Each row has a name. Each question is about the rows just above it.

[  5.9 -18.7  29.0  26.9  -3.8   5.2]  K_9
[ 12.6  52.1  26.0  21.8 -57.0  28.9]  K_588
[  5.8  17.6  -9.0 -28.9   2.0 -11.4]  K_901
[-14.7 -18.7  29.0  -1.3  -3.8   5.2]  K_533
[ -7.8 -37.1 -16.5 -22.7  -7.8  20.5]  K_353
[  5.5 -29.9  28.4  15.5  13.0 -14.6]  K_105
[ -1.6  70.5  28.7 -30.2 -16.9 -17.7]  K_690
[  2.2 -45.2   4.0 -13.3 -32.6 -10.8]  K_848
[ -7.8 -37.1  26.1  36.6  26.1   8.1]  K_554
[ 14.8 -82.4 -13.1  12.6 -21.5   4.6]  K_51
Go on from [ -7.8 -37.1  26.1] to the end of its row. -> [36.6 26.1  8.1]
Right after [5.9] comes -> [-18.7]
The value that K_554 holds more than once: -> [26.1]
[ 12.6  52.1  26.0  21.8 -57.0  28.9] is in which row? -> K_588
Which value appears more than once in K_353? -> [-7.8]

[ 31.6  12.4  67.0  68.1  65.9 -17.6 -23.2  38.2] : K_290
[ 21.5  -7.6 -56.9 -24.1 -56.8 -54.1  21.4   9.1] : K_51
[-19.5  46.9 -23.1 -16.2 -23.2  26.5 -15.5  46.9] : K_533
What comes right after [68.1] in the named rows? -> [65.9]
The value that K_533 holds more than once: -> [46.9]
The entry that follows [-56.8]: -> [-54.1]
Whose row is [-19.5  46.9 -23.1 -16.2 -23.2  26.5 -15.5  46.9]? -> K_533

[ 14.4 -11.4 -11.4  35.9  81.9 -27.6  13.1  17.9 -13.3  -1.5   5.6  -6.2
 -42.3   3.0] -> K_848
[-11.6   9.8  22.8 -52.8  45.7   4.0  29.2  17.8 -13.3 -15.4  -8.6 -39.0
 -46.6  -8.7] -> K_51
[-11.6   9.8  22.8 -52.8  45.7   4.0  29.2 -29.6  20.3  -6.8   7.5  -8.3
  18.7  10.8] -> K_588
Repeated in K_848: -> [-11.4]
After [ 17.8 -13.3], its row goes on with -> [-15.4  -8.6 -39.0 -46.6  -8.7]
Where do [-11.6   9.8  22.8 -52.8  45.7   4.0  29.2 -29.6  20.3  -6.8   7.5  -8.3
  18.7  10.8] appear? -> K_588

[ 63.2  -8.5 -75.0  63.2 -57.5 -24.6  37.3  61.7  28.0  63.2 -38.8 -42.6
  63.2] : K_290
[-21.4   7.0 -20.5   6.9  17.0 -40.9 -47.6  17.0 -25.4 -76.6 -21.0  17.0
   7.0] : K_901
[-21.4   6.9 -20.5   6.9  62.3 -40.9 -47.6 -28.9 -25.4 -76.6   2.0 -41.7
   6.9] : K_353
What comes right after [61.7] in the named rows? -> [28.0]
Repeated in K_290: -> [63.2]
Right after [37.3] comes -> [61.7]
Which value appears more than once in K_353? -> [6.9]
The row with [ 63.2  -8.5 -75.0  63.2 -57.5 -24.6  37.3  61.7  28.0  63.2 -38.8 -42.6
  63.2] is -> K_290
What comes right after [-75.0] in the named rows? -> [63.2]

[ 19.9  -9.1  -8.0 -11.7  10.6   3.6   7.0  -2.8 -42.8  -3.0   4.7   9.8
   1.5 -21.4 -21.0   9.8  -3.7  11.0 -15.9   0.9  -5.9 -11.4   0.5 -15.7] -> K_690
[  3.4   8.4  21.0  14.5  -3.6  -9.0 -13.8 -10.2 -22.8  -4.6   2.3   0.6
  -9.1   3.8   3.5   0.6  -1.4   6.1 -13.7  -4.8 -11.0   1.9   0.5  10.4] -> K_105
[  5.7  -0.5  13.6   9.3   0.0 -24.3 -12.1  -1.2 -31.0   2.1   4.2   5.7
 -15.7   7.9   3.5   5.7  -4.3   8.1  -9.7 -13.1 -14.7  -9.6   0.5  12.4] -> K_554
[  5.7  -0.5  13.6   9.3   0.0 -24.3 -12.1   8.9 -31.0   2.1   4.2   5.7
 -15.7   7.9   3.5   5.7  -4.3   8.1  -9.7 -13.1 -14.7  -9.6   0.5  12.4] -> K_9
[ -9.5  -6.5  -7.3 -12.2  -6.2  11.9  25.7 -10.0  -0.2  17.0  -4.1 -11.5
   1.1   6.3   0.4 -11.5  -5.0   0.5   4.0   9.8   9.3   2.2   0.5  24.4] -> K_848
[  5.7  -0.5  13.6   9.3   0.0 -24.3 -12.1 -13.7 -31.0   2.1   4.2   5.7
 -15.7   7.9   3.5   5.7  -4.3   8.1  -9.7 -13.1 -14.7   8.3   0.5  12.4] -> K_290
[  7.6  10.4   4.7 -18.7  10.4  10.4  -2.9   3.3 -23.5  -5.0  -2.3  13.3
   2.6   2.4   7.5  13.3  -6.4   6.3   9.4  -2.2  11.1  -4.3   0.5 -10.4] -> K_901
[ -5.1   9.6  27.9  13.0  -0.3  13.2 -15.0  -4.1 -19.8   8.6   0.5   6.2
   9.8   6.1   3.4   6.2   6.5   5.4 -17.5   4.6   7.7  -8.1   0.5   2.4] -> K_588
[-14.4  -6.8 -13.5   5.4  -0.8   9.6  -5.8   5.0  50.3  -6.8  -0.5  -7.5
   6.9 -11.3   3.9  -7.5   9.9 -11.8   7.4 -10.0  -2.6   9.7   0.5  -1.0] -> K_353
[ -3.0  13.6 -18.9   8.4  -6.4   3.9   7.5   3.6  65.5  10.3   1.2   6.4
  -0.4  20.1  -9.2   6.4   6.5 -15.6   4.9   7.6  -1.9   5.4   0.5 -10.3] -> K_533
[  1.7  -3.8  -0.4  -2.7   0.8  -7.1   7.2  21.4 -46.3 -18.0   0.9 -13.4
  -5.7   2.1   4.2 -13.4  -7.6  11.8  14.8   5.7   9.5 -10.2   0.5  -6.3] -> K_302
[-14.4  -6.8 -13.5   5.5  -0.8   9.8  -5.5   5.2  49.7  -1.6  -0.5  -7.7
   6.7 -11.4   4.0  -7.7   9.9 -11.7   7.2 -10.2  -2.9   9.9   0.5  -0.9] -> K_51
Repeated in K_105: -> [0.6]
The entry that follows [14.8]: -> [5.7]

[-44.7  15.2   6.6  41.6   4.2 -45.1  -2.5 -31.4   1.5] : K_9
[-30.4  36.5  27.2  46.5 -23.2 -30.6  16.3 -19.3 -26.7] : K_533
[ 46.1  28.6  31.5  30.9  28.6  40.7 -20.8  23.5 -77.5] : K_901
[ 68.8 -50.9   6.7   6.7  42.5  62.9 -31.0  32.7   6.7] : K_290
[ 41.7  41.7   7.2 -38.6  -8.0 -20.9  14.1  -2.1  41.7] : K_302
[-44.7  15.2   6.6  43.5 -35.8 -45.1  -2.5 -31.4   1.5] : K_353
Which value appears more than once in K_302? -> [41.7]
The value that K_290 holds more than once: -> [6.7]
Which value appears more than once in K_901? -> [28.6]
The entry that follows [-50.9]: -> [6.7]
The entry that follows [-20.9]: -> [14.1]
Right after [7.2] comes -> [-38.6]

[ 27.7  32.9  47.1 -25.4 -74.5  32.5] = K_9
[ 13.9  36.0 -31.2  19.6  -1.6  30.8] = K_302
[-24.9 -47.6   1.0  11.6  47.3  -0.9] = K_848
[ 49.6  49.6  63.9 -14.4  63.9 -21.8] = K_901
[ -4.4  -9.8 -23.8  39.3 -16.1  31.3] = K_105
[ 10.1   0.6 -59.5  34.9 -23.2  53.3] = K_290
[ 21.4  18.4 -19.2   6.6  -4.5  26.7] = K_690
What comes right after [13.9] in the named rows? -> [36.0]
Whose row is [ 10.1   0.6 -59.5  34.9 -23.2  53.3]? -> K_290
The entry that follows [19.6]: -> [-1.6]
Go on from [ 36.0 -31.2] to the end of its row. -> [19.6 -1.6 30.8]
After [-25.4 -74.5], its row goes on with -> [32.5]

